In the data rows, the value 128 means zero.
What is the hidden score of each row? Scores go from 0 to 20, and 10 is about the middle. The score is a weighted sum of the row's numbers plus the product of two more (or one squared), each taken from its middle value.
[126 122 143 119 127 106 201 115 122 117 114 114 117 117 121 113 124 163
 152 105 115 113 118 153 114] 9
[108 117 113 118 185 168 106 144 115 176 124 120 177 113 117 114 126 110
 115 114 114 163 115 116 116] 10
[111 107 125 114  99 150 110 115 118 120 139 111 134 178 105 115 107 112
 123 177 135 123 116 119 119] 10
[107 112 116 186 122 123 114 118 178 121 127 157 171 118 123 185 115 116
 115 118 111 181 114 119 119] 8
[113 114 120 116 111 119 111 117 116 117 161 118 171 116 114 112 171 111
 116 158 150 118 158 111 116] 13
[105 175 176 115 115 117 148 117 118 119 118 116 115 117 166 109 107 154
 115 113 111 125 119 172 115] 9
[195 118 114 122 110 113 117 186 125 143 118 168 121 109 169 117 113 113
 117 110 114 119 107 121 170] 8
[119 113 117 117 114 113 118 118 119 117 167 115 142 159 120 119 171 112
 115 169 190 115 115 113 126] 15
[114 117 172 119 126 114 172 148 121 149 116 114 124 109 155 116 120 118
 108 117 118 119 120 155 118] 10
[114 184 156 120 118 118 114 109 115 116 168 116 115 113 117 116 178 172
 116 118 114 115 117 168 121] 8
[110 108 179 164 120 113 111 115 160 118 179 118 114 117 115 121 187 115
 119 121 114 117 116 170 120] 11
[173 121 116 119 118 111 119 166 160 117 119 172 119 114 158 116 118 110
 108 113 118 124 115 116 161] 11
[108 115 182 162 119 118 115 109 154 120 181 112 115 116 113 117 202 110
 121 120 114 116 121 165 106] 10
[113 104 115 120 114 121 111 116 121 130 157 112 175 123 110 147 157 111
 119 158 150 122 118 118 111] 14
[110 142 116 124 144 122 163 120 112 114 117 157 120 108 116 160 118 106
 204 118 106 114 123 110 117] 13
[108 111 114 124 184 172 107 154 114 183 127 112 176 117 119 116 117 116
 112 124 115 167 119 117 116] 11
[120 117 116 118 184 159 126 118 123 164 120 115 194 111 126 165 125 114
 110 103 120 161 115 109 122] 11
[111 117 116 119 116 110 169 113 113 116 117 116 126 144 115 110 119 177
 166 103 172 121 117 152 108] 10
[109 110 113 118 113 154 103 109 120 119 120 111 165 121 109 112 165 113
 113 125 112 165 181 119 168] 7
[188 116 123 123 124 172 120 185 120 113 123 119 117 114 173 121 122 112
 110 113 120 115 170 116 184] 8
[114 118 114 117 116 116 156 116 117 114 120 114 112 188 114 117 112 132
 123 174 141 117 119 133 115] 11
[117 110 125 118 125 112 118 113 122 114 163 118 180 109 114 124 162 119
 115 157 147 115 148 113 128] 13
[120 146 122 114 103 114 172 110 119 113 124 117 100 165 113 115 113 163
 118 162 111 121 113 156 122] 10
[121 197 122 119 111 104 118 115 121 110 118 120 112 112 121 117 170 182
 153 111 172 114 115 167 120] 8
[179 110 119 115 118 165 114 169 124 120 122 116 119 121 178 115 116 117
 120 110 113 121 179 119 183] 7
[117 124 114 111 124 120 118 113 121 119 158 116 129 160 123 111 117 161
 153 162 197 113 121 105 119] 13
[122 124 111 116 115 163 121 118 117 117 119 116 170 113 167 115 160 111
 113 106 122 114 190 105 170] 11
[115 119 117 120 177 175 115 163 119 184 116 113 169 112 114 117 120 114
 120 120 111 155 115 114 119] 10
[110 115 118 119 122 160 111 115 109 117 119 108 115 150 112 111 156 108
 116 170 106 124 195 120 139] 5
[179 113 121 118 177 158 111 186 115 186 116 118 113 111 120 118 111 111
 118 123 115 153 119 117 119] 5
[158 178 115 120 113 112 114 152 116 124 113 174 116 118 116 140 122 109
 142 103 119 123 123 106 119] 8
[158 119 185 116 193 121 116 162 118 199 115 110 117 112 175 113 111 114
 113 116 113 125 115 113 114] 5
[122 118 114 117 125 160 109 113 121 116 121 117 167 115 153 114 165 107
 116 122 118 126 189 120 177] 10
[178 119 115 115 121 114 162 184 122 144 114 165 122 111 124 121 115 116
 141 106 124 107 114 108 121] 7
[170 112 116 121 111 169 115 167 114 118 120 113 112 116 173 111 118 116
 116 119 114 114 178 111 187] 8
[117 121 114 118 118 117 164 117 125 117 117 115 116 182 123 119 119 131
 116 171 144 114 119 136 112] 13
[187 117 114 124 162 150 120 197 121 179 112 150 124 111 121 124 112 119
 109 106 115 120 112 107 117] 5
[167 161 115 117 118 117 150 176 118 115 116 174 119 109 120 111 120 110
 135 107 113 117 119 117 115] 9
[166 115 119 117 175 158 111 175 119 185 116 112 114 116 113 119 113 111
 115 119 109 161 111 114 124] 3
[117 116 114 113 116 110 146 118 115 110 137 122 123 177 115 110 117 144
 111 169 173 125 113 115 114] 13
[178 123 117 121 171 149 114 185 124 181 116 115 121 110 121 119 116 111
 113 111 114 160 110 105 114] 2
[120 120 112 179 183 112 121 115 170 112 113 117 174 107 118 176 115 112
 110 115 114 175 113 116 119] 7
[110 162 193 117 112 119 123 123 118 122 168 105 119 118 177 111 191 115
 113 120 112 115 119 160 110] 5
[114 149 119 119 147 124 162 113 120 111 117 158 113 112 112 158 120 114
 206 118 113 112 121 104 118] 13
[110 171 117 117 115 114 109 119 114 122 121 111 110 117 116 120 158 188
 173 115 182 119 114 169 122] 11
[165 152 111 119 120 114 148 179 124 112 113 173 113 112 117 123 113 119
 140 109 116 124 107 110 119] 8
[180 117 116 118 127 184 118 178 121 182 114 113 126 118 154 121 122 116
 116 105 123 117 114 114 179] 10
[176 138 114 119 117 117 152 186 125 117 108 167 116 118 109 116 120 111
 141 120 120 123 119 116 110] 7
[120 114 121 117 118 114 112 105 116 112 152 118 112 170 110 111 116 159
 155 167 189 121 117 114 120] 10
[182 119 119 116 114 173 124 176 120 114 116 118 114 105 188 125 118 118
 120 110 114 113 176 111 184] 8
[125 117 114 116 113 114 114 115 120 120 167 116 143 165 115 117 148 115
 118 175 168 115 118 113 119] 12
[114 118 113 118 120 152 119 115 122 118 118 122 168 115 115 120 165 117
 115 119 115 152 178 109 171] 12
[113 118 119 118 106 146 110 113 121 115 115 119 147 146 116 116 163 113
 114 157 116 126 174 117 120] 7
[122 120 172 113 124 114 184 152 118 156 115 124 127 114 163 116 120 108
 113 105 123 116 114 154 118] 9
[118 122 114 179 168 112 120 128 165 120 116 174 121 112 128 183 114 108
 161 107 120 124 114 109 120] 10
[118 178 116 118 116 118 120 116 120 111 116 110 118 112 114 116 175 187
 169 116 193 119 122 167 108] 11
[117 156 120 113 124 116 171 114 115 114 120 118 119 161 114 112 117 158
 114 155 117 117 116 155 118] 9
[121 192 113 159 111 110 108 119 138 116 119 193 112 118 122 176 110 120
 178 114 111 120 106 119 123] 10
[115 117 114 120 116 111 190 112 121 113 121 121 117 163 121 115 116 159
 119 152 140 117 118 156 121] 11
[117 110 116 186 116 114 119 119 168 118 120 176 118 115 124 187 111 110
 152 112 117 157 113 110 120] 12
[122 117 120 121 112 158 120 118 123 113 119 116 121 151 140 122 118 118
 110 161 112 119 178 107 155] 10
[109 110 124 117 116 148 111 113 113 115 158 116 179 115 114 111 152 106
 116 156 142 123 120 123 119] 16
[119 115 116 177 166 115 119 122 177 118 115 108 170 116 119 181 114 118
 108 114 113 181 118 115 119] 8
[125 184 115 112 124 111 121 113 124 106 119 117 121 107 117 123 164 198
 171 105 190 106 114 163 126] 10
[103 107 119 115 177 169 105 113 110 180 124 114 174 117 114 142 113 113
 117 115 108 172 116 119 113] 13
[112 192 118 116 122 110 164 111 116 115 122 114 117 112 115 114 160 178
 117 115 157 116 117 169 116] 7
[121 123 142 115 133 110 190 121 123 107 117 112 119 107 115 112 122 170
 155 102 118 114 113 148 118] 10
[188 113 119 119 115 174 114 177 114 119 123 113 108 116 178 112 113 115
 109 126 114 118 173 113 181] 8
[168 112 117 118 118 113 143 180 114 154 115 163 112 122 107 112 115 111
 147 115 113 128 118 118 120] 9
[116 195 120 123 122 113 109 110 115 115 110 115 112 116 108 117 170 181
 155 119 171 125 119 169 113] 7
[119 123 111 121 126 115 127 119 119 111 119 115 124 165 121 119 124 131
 112 166 155 114 162 129 116] 8
[178 126 115 115 109 107 117 170 167 109 120 171 114 110 158 108 119 116
 112 104 114 119 113 111 161] 9
[116 121 118 171 194 115 110 115 118 179 118 117 162 116 117 171 116 109
 109 115 110 168 122 119 118] 9
[189 113 118 123 122 156 112 193 110 174 122 158 109 117 119 120 118 114
 111 121 111 119 120 120 155] 11
[111 116 115 124 125 122 180 115 118 124 115 117 118 163 114 111 122 155
 119 166 146 116 119 159 118] 13
[119 118 114 121 111 112 150 120 124 119 118 113 112 181 120 122 120 118
 116 173 135 114 136 141 118] 10
[117 123 113 120 120 155 118 116 120 114 136 115 156 182 114 108 119 107
 118 170 147 119 114 110 113] 8
[156 109 124 113 111 188 114 154 121 114 123 118 112 118 146 114 118 117
 112 117 112 128 165 121 166] 11
[116 199 112 119 105 118 108 119 124 123 121 113 110 112 117 113 169 180
 155 116 164 115 116 171 115] 8
[114 111 121 112 109 148 110 107 115 119 120 114 105 158 112 111 161 117
 116 165 106 122 190 118 144] 4
[118 116 113 120 125 159 116 115 116 117 124 119 166 111 155 117 170 117
 111 119 115 117 190 110 179] 12
[108 112 122 117 161 172 117 116 120 147 117 117 179 148 118 119 114 117
 117 152 120 118 117 116 122] 13
[129 121 177 164 123 112 123 122 168 114 178 112 119 117 115 121 201 119
 109 110 117 112 113 157 116] 7
[114 120 114 117 115 140 116 112 123 115 150 117 157 174 115 114 113 114
 116 175 164 118 114 110 122] 13
[160 124 194 120 125 111 119 150 117 121 117 120 119 113 211 116 122 115
 116 113 122 111 112 160 173] 13
[151 114 113 122 120 173 114 118 116 120 122 108 153 119 168 119 118 115
 110 118 116 117 195 113 174] 12
[118 111 119 177 181 112 108 117 170 115 123 113 163 119 113 176 121 114
 113 119 113 175 129 115 114] 5
[116 181 119 169 106 117 117 116 133 116 116 186 105 115 108 177 116 120
 197 120 113 115 113 115 121] 11
[112 157 109 172 131 119 107 107 168 120 115 183 122 116 122 174 113 112
 117 113 120 156 120 119 113] 11
[122 121 112 120 119 109 114 114 159 111 116 118 190 112 121 168 179 115
 113 108 116 159 158 119 115] 7
[117 114 178 165 128 118 113 109 160 118 180 117 118 119 122 114 192 122
 114 117 117 112 117 168 117] 9
[118 170 118 116 108 115 116 119 117 118 164 115 115 114 118 112 162 174
 170 119 111 120 118 161 113] 10
[128 117 115 118 114 105 118 118 121 116 110 116 184 115 119 163 175 121
 108 110 113 164 163 111 156] 7
[107 113 120 186 167 118 110 114 178 117 112 117 167 107 111 180 117 108
 118 116 118 181 114 115 117] 10
[104 115 120 113 111 122 149 117 114 116 157 106 112 115 105 107 114 177
 186 122 179 125 120 159 110] 16
[129 189 120 149 115 111 114 117 115 122 122 189 110 118 123 158 113 110
 158 109 112 113 112 117 123] 14
[120 119 171 164 122 116 115 110 161 120 179 118 120 111 117 110 198 111
 111 109 119 120 111 172 113] 11
[120 123 169 115 172 117 173 119 118 160 112 115 129 109 123 114 119 138
 110 108 114 118 119 156 112] 10
[182 123 117 117 123 117 159 180 120 142 117 169 119 111 118 116 118 113
 136 110 120 113 118 112 121] 9
[110 151 122 122 112 110 111 107 118 111 166 112 111 119 111 108 116 184
 172 118 153 123 114 171 114] 13
[117 120 117 184 112 114 113 120 168 121 119 177 116 110 115 182 121 113
 159 109 114 161 119 103 114] 11
[119 113 116 121 114 117 158 117 121 115 119 119 116 187 116 117 120 143
 113 171 149 119 113 130 119] 13
[119 110 113 184 165 109 110 116 180 115 123 119 171 114 117 187 115 114
 118 111 113 175 113 115 114] 8
[117 160 114 117 110 110 117 118 124 116 165 117 109 113 118 109 107 189
 180 117 181 118 110 160 119] 14
[122 119 117 112 116 114 119 115 177 110 123 164 117 110 116 156 116 108
 110 112 122 170 168 112 182] 16
[113 182 156 124 114 114 115 121 118 124 164 111 110 119 122 113 177 175
 113 114 114 120 111 174 119] 4
[120 111 120 119 110 110 155 119 122 116 144 120 110 173 116 123 118 158
 113 173 167 120 110 114 125] 13
[116 120 116 118 153 163 121 123 120 136 117 114 183 151 129 129 117 118
 107 147 113 117 114 110 119] 10
[115 197 114 118 104 121 152 118 112 127 117 112 106 115 120 112 157 175
 115 119 156 133 117 168 110] 7
[124 117 171 118 172 113 162 108 113 158 119 112 118 116 116 119 115 145
 121 113 115 114 118 154 125] 12
[106 158 116 117 121 115 160 109 120 117 124 114 115 153 117 115 109 159
 115 112 158 114 114 163 114] 10
[112 109 116 122 152 173 115 117 117 158 115 109 161 156 112 116 116 112
 117 157 114 124 120 119 115] 9
[109 159 116 123 113 116 162 125 120 122 120 115 112 159 121 121 114 158
 113 112 159 124 118 159 120] 9
[117 112 118 181 109 114 122 130 184 120 110 163 164 115 119 188 120 118
 116 114 120 176 116 105 116] 8
[159 114 191 123 112 127 106 177 115 192 114 117 110 116 205 113 110 110
 122 125 112 122 118 123 163] 8
[122 126 108 163 115 150 113 121 160 111 115 120 190 114 123 171 116 116
 105 117 117 171 117 114 115] 11
[105 113 114 124 116 122 111 123 113 131 164 108 156 169 111 108 116 113
 113 181 174 124 118 111 117] 13
[169 118 191 114 175 117 113 173 113 190 120 111 110 118 195 116 117 117
 115 105 115 124 118 118 117] 2
[115 164 115 157 121 127 143 117 114 124 114 171 127 112 124 168 120 108
 207 108 117 122 117 117 108] 11
[115 131 148 116 109 114 196 120 119 120 117 108 112 118 113 114 115 161
 148 120 110 117 119 160 113] 11
[113 154 171 116 113 112 164 117 121 116 118 119 120 116 169 109 120 138
 118 110 119 122 119 167 108] 9
[122 198 112 124 119 119 151 113 113 116 120 114 126 111 114 111 163 175
 113 110 166 114 116 167 115] 6
[117 119 122 117 104 113 120 123 178 114 113 160 114 107 118 171 116 113
 112 110 114 172 163 103 172] 17
[119 117 116 123 115 161 119 116 121 115 117 113 109 168 142 117 117 115
 119 166 112 116 179 107 137] 6
[113 178 110 163 117 113 120 113 124 111 119 181 123 106 122 174 116 128
 199 110 118 120 110 117 116] 11
[116 121 114 121 121 167 117 117 120 121 112 109 174 115 118 116 174 117
 121 111 115 157 189 107 167] 9
[157 185 113 120 118 120 121 152 125 118 113 178 117 108 124 144 116 119
 149 115 111 119 111 113 117] 9
[152 112 120 120 111 178 115 117 119 119 123 114 143 114 162 115 113 121
 115 117 105 120 194 117 184] 15
[109 112 119 120 159 164 109 113 149 122 121 114 190 108 114 167 114 113
 117 123 113 172 117 112 119] 16
[109 106 124 117 145 171 105 108 116 155 115 116 155 159 108 116 111 112
 115 149 111 122 111 116 118] 8
[154 111 114 114 165 116 116 176 115 165 115 155 115 114 124 111 115 109
 158 112 113 120 115 110 123] 5
[118 120 186 119 111 118 118 117 194 124 207 112 114 111 174 119 211 114
 121 116 106 182 116 112 113] 11
[125 121 116 116 115 146 126 108 126 104 112 123 147 142 118 117 165 121
 112 138 126 115 183 106 114] 6
[123 113 120 117 158 171 114 110 124 139 116 116 163 152 113 122 116 120
 116 156 118 114 113 116 123] 11
[161 120 112 120 119 189 117 157 114 116 120 109 121 117 156 110 120 105
 114 112 116 116 189 114 168] 7
[118 115 116 168 180 115 117 113 118 166 107 112 164 117 111 171 112 109
 112 114 111 168 118 109 113] 6
[118 115 166 164 173 113 118 120 124 116 177 117 117 118 115 131 109 152
 116 117 122 112 109 161 125] 13
[154 113 118 121 174 122 113 169 125 166 112 161 117 112 121 112 121 111
 157 114 122 121 120 117 117] 6
[118 116 108 177 108 109 118 122 183 112 110 154 177 112 119 183 116 111
 112 107 115 182 113 108 117] 10
[154 160 109 165 118 111 113 117 169 113 112 178 122 115 127 163 114 114
 108 108 119 120 111 113 111] 8
[114 116 111 119 118 115 111 113 116 125 116 116 184 115 117 163 177 112
 110 113 117 169 170 117 155] 9
[114 113 115 114 114 110 179 117 119 117 111 116 119 156 113 106 114 170
 161 115 163 129 117 153 113] 10
[160 116 120 111 121 179 118 154 117 113 120 117 117 110 167 113 120 108
 111 107 119 119 196 110 170] 9
[115 115 147 118 126 109 189 119 124 112 115 116 109 109 112 121 111 162
 155 117 111 122 112 158 120] 13
[123 116 115 119 109 112 118 115 121 111 161 115 116 173 118 107 114 160
 151 168 183 119 114 121 115] 11
[120 118 116 122 115 107 104 113 121 113 167 124 180 112 120 119 166 121
 108 148 149 117 158 119 119] 12
[176 112 119 117 170 173 117 172 121 177 123 120 109 110 123 117 115 115
 111 114 115 113 112 118 173] 11
[112 123 143 120 107 116 183 113 118 120 111 112 110 117 110 105 113 159
 152 115 110 125 120 162 109] 11
[112 112 114 121 120 120 113 113 119 126 149 113 118 165 113 107 170 111
 124 170 180 119 155 117 121] 9
[166 112 117 117 116 115 106 161 156 123 114 172 111 114 159 107 117 117
 118 119 111 124 123 116 151] 10
[117 115 117 122 113 107 159 114 121 114 156 117 117 123 112 123 112 187
 174 115 170 123 114 152 114] 13
[122 172 114 165 113 113 141 118 122 112 112 181 115 112 113 183 120 114
 203 110 112 114 111 108 118] 10
[165 114 118 161 115 104 115 163 164 112 111 176 117 114 123 160 112 113
 111 110 108 114 113 119 123] 8
[122 115 111 116 117 119 159 117 117 117 121 117 117 185 122 110 120 125
 112 171 138 121 112 138 119] 11
[109 156 114 114 115 121 167 117 111 121 111 111 118 159 112 105 112 151
 120 154 113 121 114 160 113] 8
[109 121 114 190 117 121 116 119 178 120 112 162 173 113 124 189 116 114
 115 114 120 180 119 116 115] 7
[111 116 173 159 161 121 114 110 120 112 172 114 118 108 118 124 154 116
 116 111 119 115 112 159 114] 13
[112 195 119 167 119 116 109 118 142 118 116 187 109 120 114 175 117 112
 179 116 117 116 120 112 116] 10
[112 117 118 120 124 124 116 114 120 116 122 112 163 145 118 118 182 117
 111 152 145 117 183 115 123] 6
[119 122 115 152 180 117 120 119 118 154 121 164 120 109 127 156 115 110
 164 103 117 117 120 108 115] 11
[187 114 122 117 115 177 114 189 117 114 124 119 112 111 178 123 112 111
 113 118 103 124 165 122 185] 9
[181 116 116 121 121 181 116 189 113 173 120 114 115 108 171 114 120 111
 116 111 114 115 121 111 178] 9
[112 113 119 183 115 122 116 115 157 120 121 171 110 119 118 185 116 115
 164 120 113 158 120 112 113] 12
[190 118 114 118 114 166 115 179 117 114 121 120 123 107 175 114 119 104
 111 111 117 122 178 115 182] 7
[114 115 120 121 112 118 113 117 121 118 158 108 116 157 113 121 114 160
 155 160 199 117 112 114 118] 15
[105 102 122 114 116 115 104 107 115 122 148 113 150 115 107 110 176 111
 120 163 140 121 173 125 113] 11
[111 115 120 161 180 121 112 161 119 183 110 114 106 115 105 162 119 111
 123 115 111 170 123 109 113] 5
[159 118 190 119 174 122 118 181 118 196 113 116 119 108 192 120 117 115
 117 115 109 114 116 104 120] 1
[116 117 180 115 200 118 118 112 115 199 171 115 113 118 163 107 120 111
 117 118 118 165 117 108 108] 19
[114 118 120 118 116 116 117 113 119 118 158 112 176 119 118 112 165 109
 114 155 149 116 153 113 117] 12
[106 172 120 122 113 114 108 114 119 116 118 112 109 116 107 113 167 186
 173 121 177 124 116 172 110] 10
[188 118 111 122 111 115 113 173 119 121 119 168 117 116 167 115 116 122
 116 110 115 114 155 115 162] 7
[117 120 114 115 119 169 117 134 125 115 117 114 115 175 119 119 114 114
 112 168 120 117 163 107 128] 8
[124 112 118 116 121 115 116 118 174 126 116 161 112 112 126 164 109 115
 118 110 110 171 172 113 183] 15
[129 123 111 121 119 155 116 117 129 114 121 117 118 162 137 122 121 117
 110 156 121 117 175 111 147] 7
[126 116 113 118 179 162 120 115 124 168 116 121 186 109 116 160 121 120
 110 103 119 166 113 116 126] 13
[129 199 117 164 114 114 121 117 139 115 118 185 114 116 116 179 119 115
 181 117 115 113 118 108 123] 10
[126 128 115 160 112 115 128 118 167 115 116 112 197 108 123 178 165 112
 115 105 112 168 112 106 119] 6
[112 108 145 118 136 115 190 118 119 120 114 112 113 113 118 115 115 170
 153 111 116 116 108 149 119] 12
[117 121 117 120 121 108 160 116 128 113 111 122 119 188 113 117 113 141
 113 174 155 123 111 139 119] 15
[167 118 118 107 175 173 126 169 119 184 116 119 161 109 122 122 110 113
 116 110 119 119 112 110 121] 9
[166 113 198 119 110 113 120 163 120 167 120 113 111 116 210 125 109 116
 116 119 107 119 110 115 179] 8
[146 185 115 115 119 110 111 144 120 117 116 186 115 115 121 147 111 114
 147 110 119 119 117 117 112] 10
[113 120 113 113 112 111 107 112 119 116 172 116 113 158 118 111 158 175
 114 154 195 123 114 117 121] 12
[115 117 175 113 140 111 178 148 124 151 116 116 111 116 110 116 113 112
 117 121 113 120 109 144 118] 14
[128 121 142 118 112 113 173 122 116 117 144 122 119 114 120 111 119 173
 171 112 115 118 114 153 115] 12
[121 122 115 122 147 156 121 122 120 109 153 118 181 144 124 122 115 115
 114 148 119 117 114 112 120] 12
[170 112 196 119 112 122 109 170 118 186 119 115 108 113 201 122 106 111
 119 121 106 123 111 122 171] 9
[107 113 142 117 138 120 178 111 112 123 118 115 108 113 112 114 112 162
 167 126 105 124 119 158 114] 13
[116 116 169 120 174 111 116 120 116 151 167 118 114 116 119 110 121 149
 114 115 116 121 116 153 112] 14
[168 117 120 118 178 152 105 182 117 191 117 111 117 113 109 113 118 115
 111 118 114 160 122 117 113] 2
[169 117 186 114 193 113 115 163 120 197 119 121 121 113 188 113 126 115
 115 105 120 114 120 113 114] 2
[153 177 122 119 119 111 112 150 123 122 115 178 108 116 115 145 112 118
 145 108 114 121 121 119 130] 9
[121 155 116 187 111 109 117 118 170 115 122 187 115 114 118 184 119 111
 110 118 116 161 116 116 116] 9
[166 117 119 115 112 165 121 117 116 117 113 109 121 112 175 107 122 113
 114 114 116 166 188 103 181] 4
[112 116 119 119 124 165 104 124 115 125 122 114 133 189 118 112 116 109
 118 177 122 124 146 117 118] 6
[115 151 113 116 114 117 180 117 115 121 112 113 123 160 123 110 120 148
 117 154 118 118 117 150 115] 8
[118 121 115 119 114 136 119 116 119 120 159 108 156 167 119 116 121 111
 116 171 167 114 123 107 117] 12
[110 114 119 118 111 152 114 112 115 119 159 110 174 114 113 118 160 102
 117 156 143 121 121 114 120] 16
[111 156 111 186 114 116 109 115 171 113 108 181 115 111 108 184 112 116
 120 111 115 161 113 110 109] 11
[112 115 173 123 162 110 169 148 114 158 115 108 111 115 114 117 114 112
 111 117 111 124 120 157 110] 11
[114 111 117 120 118 114 145 110 116 121 119 118 108 180 119 113 121 152
 110 174 160 117 114 142 121] 15
[179 117 193 115 120 116 122 175 119 176 120 114 116 120 212 114 116 116
 114 117 116 116 115 116 180] 6
[167 114 115 116 152 114 153 184 116 156 120 164 115 112 118 118 115 114
 110 116 114 115 112 115 122] 8
[128 121 119 123 114 116 170 117 128 105 113 115 125 177 116 119 124 136
 114 166 148 117 120 130 122] 12
[148 116 175 116 116 117 173 149 122 120 116 115 116 118 169 121 116 115
 107 112 110 117 117 167 121] 11
[112 106 124 116 114 123 113 111 119 124 156 111 109 154 114 115 116 168
 161 160 200 118 117 108 118] 15
[118 125 118 120 114 112 178 119 121 112 118 118 115 144 123 123 117 177
 168 109 172 114 114 154 123] 11
[119 117 115 178 164 111 112 113 165 114 120 173 114 113 113 182 118 115
 159 113 118 119 110 120 118] 12
[195 119 117 118 116 151 121 196 124 172 118 155 121 115 122 118 115 109
 113 107 115 112 114 113 159] 10
[112 123 117 128 109 117 179 120 113 119 116 113 115 166 111 109 120 150
 113 163 137 119 124 145 111] 10
[114 162 115 116 118 119 118 117 114 119 165 113 116 111 120 116 115 170
 175 111 154 113 119 154 108] 13
[127 117 114 180 114 120 116 109 180 116 118 163 169 114 113 181 119 122
 118 107 111 169 118 112 115] 9
[184 118 115 126 113 122 114 198 120 167 114 149 115 113 151 115 122 109
 115 124 111 119 114 111 156] 6
[166 112 186 117 187 120 109 167 114 199 121 113 113 116 179 110 120 112
 112 119 116 127 122 115 116] 4
[119 111 116 119 116 182 119 159 120 159 113 110 162 155 117 111 114 117
 115 113 112 118 158 113 113] 7
[111 170 119 117 127 113 109 104 120 120 166 118 114 115 123 121 115 188
 173 110 190 112 116 169 121] 14
[116 121 116 117 121 114 143 116 124 119 121 118 123 180 122 117 125 113
 110 164 149 119 157 138 118] 8
[176 109 118 123 119 162 121 116 122 123 118 118 120 111 175 112 122 117
 113 114 117 165 184 110 178] 9
[126 124 113 180 118 118 121 115 184 110 111 165 178 112 112 186 116 109
 109 108 121 174 119 109 120] 10
[116 116 120 119 120 113 117 111 118 120 172 116 111 166 113 112 116 173
 153 171 194 116 117 108 111] 13
[113 180 178 117 112 111 109 116 125 115 121 110 102 121 144 125 155 165
 118 124 105 120 117 173 124] 8
[118 192 117 166 112 118 113 118 137 119 117 184 113 113 120 174 113 117
 183 111 117 120 114 111 119] 11
[113 116 117 119 108 158 105 112 123 117 118 116 154 115 159 114 155 112
 112 121 103 121 190 123 180] 11
[115 118 113 120 118 111 110 115 117 121 162 117 119 162 113 113 111 166
 163 168 191 121 117 116 111] 12
[183 114 119 119 170 153 115 189 122 185 117 144 108 117 120 114 115 116
 114 115 108 116 117 115 117] 6
[115 111 116 165 173 114 109 117 121 160 118 165 114 117 122 171 117 112
 167 119 118 119 120 117 111] 9
[110 116 118 113 127 123 114 113 120 116 160 111 158 174 110 116 114 124
 117 172 171 119 124 109 112] 12
[193 119 118 120 108 174 122 182 126 114 114 115 125 114 177 125 114 117
 113 108 120 115 176 105 187] 7
[158 116 111 121 114 186 118 160 116 119 125 114 122 111 156 114 112 115
 109 115 119 122 173 109 168] 11
[129 123 169 117 173 106 166 115 122 159 120 115 116 113 116 116 116 143
 113 111 109 119 119 151 114] 11
[128 155 114 188 113 115 115 118 173 117 116 180 111 114 117 185 117 112
 110 114 116 155 122 112 118] 9
[113 111 115 171 174 115 114 124 119 166 114 114 162 122 106 180 104 113
 118 123 113 173 110 109 116] 8
[115 114 119 117 123 161 113 105 117 112 124 119 117 182 127 121 115 119
 119 169 122 108 163 117 143] 8
[113 174 117 109 113 116 122 121 113 122 118 112 112 151 117 108 123 163
 118 145 171 123 122 151 114] 9
[115 119 113 114 108 112 162 112 115 119 155 113 110 118 111 113 115 178
 176 122 144 121 115 155 117] 15
